(in the rows, 128 means zero)
The same turns and mirrors carry the whole set onto itself, and each row onto the other rows of its family. Which rows share a family with each named row? Give them in list order.
These 15 rows form 5 families of 3 rows each.
Z_992: [ 80 139 148  93 127 123 147 137 124 106 104 123 135 155 132 110 137 146
 125 110 138 155 152 160 129 136 153 144]
Z_181: [125 159 126  83 111 132 159 132 153 122 109  97 138 134 123 147 122 176
 138 121 124 108 133 123 123 102 115 127]
Z_835: [133 128 132 141 148 143 118 123 137 133 160 153 125 172 127  87 141 120
 150 113 129 145  98 103 134 152 151 120]
Z_442: [144 123 110  96  96 162 142 119 148 143 132  94 133 120 137 138 128 165
 121 136 120 121  98 104 105 120 116 129]
Z_95: [142 122 145 106 168 104  96 139 123 112 122 135 138  85 157 129 109 172
 105 123 111 114 108 134  93 149 143 125]
Z_46: [121  92 119 132 130 147 106 116 137 151 149 126 125 146 123  77 120 101
 104 123 124 149 137 119 118 164 141 115]
Z_528: [131 181 152 112 154 104 147 147 115 102 124 150 123 145 113 133 121 122
 150  90 128 121 122 140 135 135 145 132]
Z_762: [109 169 153 105 149 100 135 126 139 114 135 147 126 138 111 117 132 129
 135 112 131 142 189 164 114 123 136 125]
Z_924: [133 138 158 116 150 123  88 118 116 150 131 113 113 100 145 152 106 154
 100 126 101 113 110 147  79 128 150 123]
Z_730: [128 132 104  99 100 149 157 126 166 137 118 108 148 154 112 105 152 147
 142 129 123 132 137  96 125 120 121 124]
Z_154: [146  97  96 146 138 132 105 139 143 129 134 157 146 106 130  86 125 117
 101 122 126 134 135 119 119 168 131 113]
Z_827: [123 155 140 125 160  97 122 135 160 101 133 169 153 119 128 105 128 163
 131 118 134 139 174 145 126 135 138  98]
Z_59: [ 98  95 129 142 131 170  98  91 164 157 135 125 131 135 136 110 138 130
 134 142 123 127 133 118 130 130 156 117]
Z_548: [137 150 146 120 117 133 115 105 117 126 107 111 119  83 141 173 129 122
  99 141 102 132 127 144 114 125 125 136]
Z_829: [160 150 144 147 136 140 105 121 118 132 158 138 113 111 145 158 108 128
 125 110 119 113  75 127 114 127 139 114]

The rest of the family of Z_730: Z_181, Z_442
The rest of the family of Z_924: Z_46, Z_762
The rest of the family of Z_528: Z_835, Z_829

The same turns and mirrors carry the whole set onto itself, and each row onto the other rows of its family. Which rows share a family with each named row? Give them in list order.
These 32 rows form 4 families of 8 rows each.
Z_464: [105 148 105 100 161 161 128 119 109 108 117]
Z_671: [142 126 102  94 148 149 133 110 100 122  75]
Z_411: [113 168 101 142  96 142 114 129 123  99 107]
Z_740: [153  91 137  93 148 145 102 132 107 123 114]
Z_763: [162 139  94 146  94 147 131 118 109 112  91]
Z_820: [141 140 102 144  90 134 115 132 115 107  73]
Z_36: [138  97 141  89 134 157 101 123  99 133  86]
Z_529: [124 123 140  95 160 153  99 125 120 105 141]
Z_241: [127 120 118 104 169 159 132 121 108 111 134]
Z_457: [164 121 112  95 154 138 117 116  92 106  89]
Z_229: [133 116 135 145  81 141  94 138 127 117  89]
Z_955: [134 140 100  89 161 146 123 123 103 101 131]
Z_758: [137 136 124 139  73 155  93 126 111 116  83]
Z_757: [109 151 114 161 101 160 116 130 136 104 105]
Z_104: [114 160  98 140  94 140 120 116 123  89 111]
Z_800: [114 135 134 154  87 164  92 142 115 104 102]
Z_614: [102 119 145  96 146 170  97 130 106 119 126]
Z_419: [154  96 147  97 151 145  94 128 106 113 107]
Z_388: [155 107 128  82 138 153 112 117  83 121 113]
Z_122: [135 151 104 143  86 153 117 112 132 116  86]
Z_634: [126 160  99 152 107 159 129 126 121 100 132]
Z_2: [137 149 108  92 162 145 122 112 106  97 124]
Z_305: [103 136 134 143  90 148  97 125 137  98 127]
Z_676: [125 118 133  89 152 152 103 129 114 113 147]
Z_74: [130 105 137  99 158 162 107 135  88 111 132]
Z_240: [158 114 104  93 154 138 126 127  95 112  97]
Z_114: [152 120 110  87 153 149 135 103 104 121 114]
Z_227: [124 132 137 148  92 167  96 138 120 110 142]
Z_556: [159 109 134 143  80 154  98 131 110 124 103]
Z_794: [132 107 137 145  81 141  93 133 121 108  94]
Z_370: [142 131 103 142  84 132 117 121 108  98  76]
Z_498: [106 143 133 140  87 148  94 136 135 109 121]

The rest of the family of Z_763: Z_464, Z_671, Z_36, Z_614, Z_634, Z_227, Z_556
The rest of the family of Z_419: Z_529, Z_457, Z_104, Z_2, Z_305, Z_794, Z_370
The rest of the family of Z_757: Z_241, Z_758, Z_800, Z_388, Z_122, Z_74, Z_114

